T: several groups of rows, each row roughly a mix of its group's hidden directions:
T (109 x 10):
[[  0  22  -4  32 -10  24 -15 -10   2  81]
 [-16 -22  45 -20  -2   4  24   4 -72  10]
 [-41  29  37 -13 -26  24  31  29 -13  44]
 [ 51   9   4  26  29 -53 -19   1  22 -35]
 [ 17  13  31  54  -5 -39 -32  45   9  11]
 [-14  29  -3  -4 -20  53  44  23 -49   2]
 [  5  -9  -6  12  -3   8  -8  19 -37  83]
 [-10  15  31   5 -29  23  20  55 -15  52]
 [ -3  33  19  -7 -20  22  -1  51 -43  48]
 [ 12   0 -48 -50  20  26 -25 -21 -44 -11]
 [-12  46 -30  25 -14  51 -26  -9  19  37]
 [-34  68  13 -19  -9  25  -7  -4 -24  38]
 [ 29  15 -64 -15  37 -12 -22 -12  24 -33]
 [ 43  32 -27  17  31 -16 -59 -11  13 -16]
 [ -9  34  22  31 -29  36   0  15   3  64]
 [  0  23  41  10 -14 -25 -10  69 -12  31]
 [  9  37 -28  19  -6  50 -11   3 -29  55]
 [ 14  39  54  28  -7 -19  28  34  34  14]
 [-12   6  -1 -13 -20  31  42  30 -68  12]
 [ 16   4 -25  20   6  11  -5 -41  48 -61]
 [-31 -52  34   3 -20 -30  29  20  18 -39]
 [ -9 -51   1 -33 -23   3   7  22 -63  20]
 [-28  45  34 -24 -10  46  45 -10 -16   4]
 [-52 -55 -13  15 -24  26  15  31 -22  12]
 [  2   7  10 -17   7 -12   7 -18  33 -84]
 [ 29  18 -43  16  11  28 -22   2 -24  62]
 [ 34  47  27 -38   4 -26  28 -26  37 -12]
 [-30 -44   3  24 -18  49  -5  13 -51  14]
 [ -3 -21  45  44 -25 -36  36  -5  38 -10]
 [-18  15 -56 -39  23  45 -34 -12   1   9]
 [-38  63   9  39   8  17  35  -4  21  12]
 [ 14 -27 -20 -52   7  10 -21 -17 -46  46]
 [-18  65  13  20  15  54  18 -21   7 -10]
 [  8  39  10  63   7 -27   1  16  38 -32]
 [-16  -3 -38  56 -20  17 -13 -21  54 -12]
 [ -6 -12 -13  27   1 -54 -45  54  -7  10]
 [-18  41   8  51 -10  13   6   5  56 -32]
 [ 10  -6 -78  27  14  -1 -40 -16   4  12]
 [-13  52 -27  33 -22  35 -16   4  36  35]
 [ 18 -41  18  14   0 -13  19 -21  42 -62]
 [-16 -23 -24  48 -23 -13 -26  28  13  56]
 [ 11  -8  21  44   5 -61  -3  23  28 -38]
 [-48 -48  -6  23 -20  18   5  43 -31  22]
 [-41  -9 -11 -30 -29  52  16   2 -31  39]
 [-21  -3  46  45 -19 -10  42   6  47  10]
 [ 29  -6 -43  -6  42  -8 -15 -64  15   0]
 [  9 -28  15  27 -26 -32   7 -37  53 -37]
 [-13   4 -46 -40  15  45 -32  14 -40  14]
 [ 21   4 -23 -40  14  50  17 -51 -18 -26]
 [ 41  26 -34  19  29 -18 -53 -17  23 -23]
 [-22 -31  49   8 -36  15  60   2  -7   3]
 [ 14 -32  -1 -37  25 -38   5   0  -6 -66]
 [ 58   7 -18 -34   4  12 -17 -30 -21 -49]
 [ 12 -28 -23 -51   1  12 -23 -15 -43  48]
 [  9 -27 -25   6  21 -23  -7 -45  39 -56]
 [-30  29   2  -7 -17  22   5  35 -44  58]
 [ 10  25  13 -13   4  68  10 -22   6 -52]
 [  8  43   9  47   5  -5  11   4  51 -46]
 [ 51  42 -14 -53  18   3 -12 -26  -6 -25]
 [ -6 -69   8 -15  -7 -59 -18   8  10   8]
 [-35 -41  34 -14  -5 -58  12  10  32 -13]
 [  8  18  24  28  11 -16  10  -8  55 -62]
 [-21  -1  -2 -32  -3 -13 -14  54 -56  35]
 [ 22  37  13  41 -21  51  -9  -7   0  47]
 [ 33  15   8  15   0 -23   6 -41  63 -36]
 [-37 -36  30  27   4 -61 -11  17  -9  25]
 [ 24 -35 -26   8  21 -32 -17 -30  36 -51]
 [-39 -20   9 -15 -10  39   1  17 -59  38]
 [-15  36 -14 -14  -1  73   1 -18 -28  29]
 [ 43  21   7  31  23 -39  -9   0  38 -47]
 [-20 -10   7 -37   7  11  24   4 -76 -27]
 [-17  -5 -23 -30  -1   2 -21  61 -50  25]
 [ 11  15  52  37 -15 -52   0  31  26  12]
 [-10  10  12 -25   0  -7  11   0  10 -89]
 [ 39 -38 -30   9  24 -48 -44  -3  12 -13]
 [-21  31  17  48 -11   8  16   7  54 -41]
 [-28 -11  71  -1 -28   2  45  11  16  -8]
 [-48 -22   2  20  -5  33 -17  23 -46  44]
 [-47 -57 -10  46 -15   9   5  28 -17  12]
 [ 32  47 -14  38  28 -18 -32 -16  43   0]
 [-25  -7  -2 -32  -2  22  -7  33 -67  36]
 [-22 -48  -4 -39 -32  34  -1  10 -46  21]
 [-26 -45  10  33 -16  42  11  19 -52  10]
 [  3 -42 -14 -34 -10  -3 -20  11 -58  45]
 [ 27  40 -38  26   7  17 -52 -11  15  36]
 [ 16 -21 -17  14  18 -41 -28 -36  60 -14]
 [ 36  10   7 -40  33  22  13 -21 -62   4]
 [ 20  21  11  20  28 -35   0 -19  62 -40]
 [-18 -51  14 -15  -8 -14  32  31 -27 -53]
 [  2  -1   7  20  19 -34 -31 -28  72 -14]
 [-31 -64   1 -34 -36  -1  11  21 -29  18]
 [-16 -58   7 -11   0 -42  19  18  11 -53]
 [ 52  -4 -38 -37   3  12 -21   3 -48  27]
 [ 10 -10 -23 -24  10  51  29 -59  -4 -28]
 [-34 -27   8  15 -11  48  -5  22 -55  30]
 [ 17  44 -22  43  -4  12 -24  -6  60 -14]
 [ 24  31  -6  21  25  11 -73  -2 -28  17]
 [ 28  27   7 -65  -2  37   5 -12 -43  -5]
 [  0 -47  20 -58   3   1  24  -4 -50 -10]
 [ 36 -23 -10 -37  37 -40  -6 -11   4 -52]
 [ 15   0 -22 -12  -8  45 -36   2 -58  39]
 [ 15   1 -19  27  -3  12 -17   4  -4  86]
 [ -9   0 -20   4  -5  12  -5  23 -42  79]
 [ 27  60  14 -16  19 -36 -34  29   1  25]
 [-35 -18  -5   6  -4  30 -27  33 -58  37]
 [ 30 -30 -14   5  20 -37 -17 -28  42 -50]
 [-10  57 -11  51  -5  28 -10  -3  46  -1]
 [-35  -9  30 -27 -19  27  24  21 -52  38]
 [ 33  36  12  -5  18  17   5 -69  30 -16]]

which group is each row in? (one row of each group first):
[ -7 -49  16   1 -37  39 -14 -14 -56  -8] : K
[ 66   6  26   5  19 -32 -49 -10  12   7] : A
[ 10 -26 -22 -26  -6   3 -26   7 -58  56] : J

[-42 -20   0  -3  -3  19  -6  37 -58  43] : K
[-15 -15 -14 -14 -14 -11  18  28 -62  55] : J
[ 35  49   5  29  33 -22   5 -11  39 -37] : J
[  2  57 -29  37  -2  35 -27 -10  29  26] : J
[-28  12  -1 -16 -34  63  47  10 -13 -15] : J
[-36 -67 -11  -2 -33   9  12  23 -38  -6] : K
[  4  16  55  48 -13 -40  -5  33  17  21] : K
[-30 -10  37 -33 -26  32  51   6 -28  23] : K
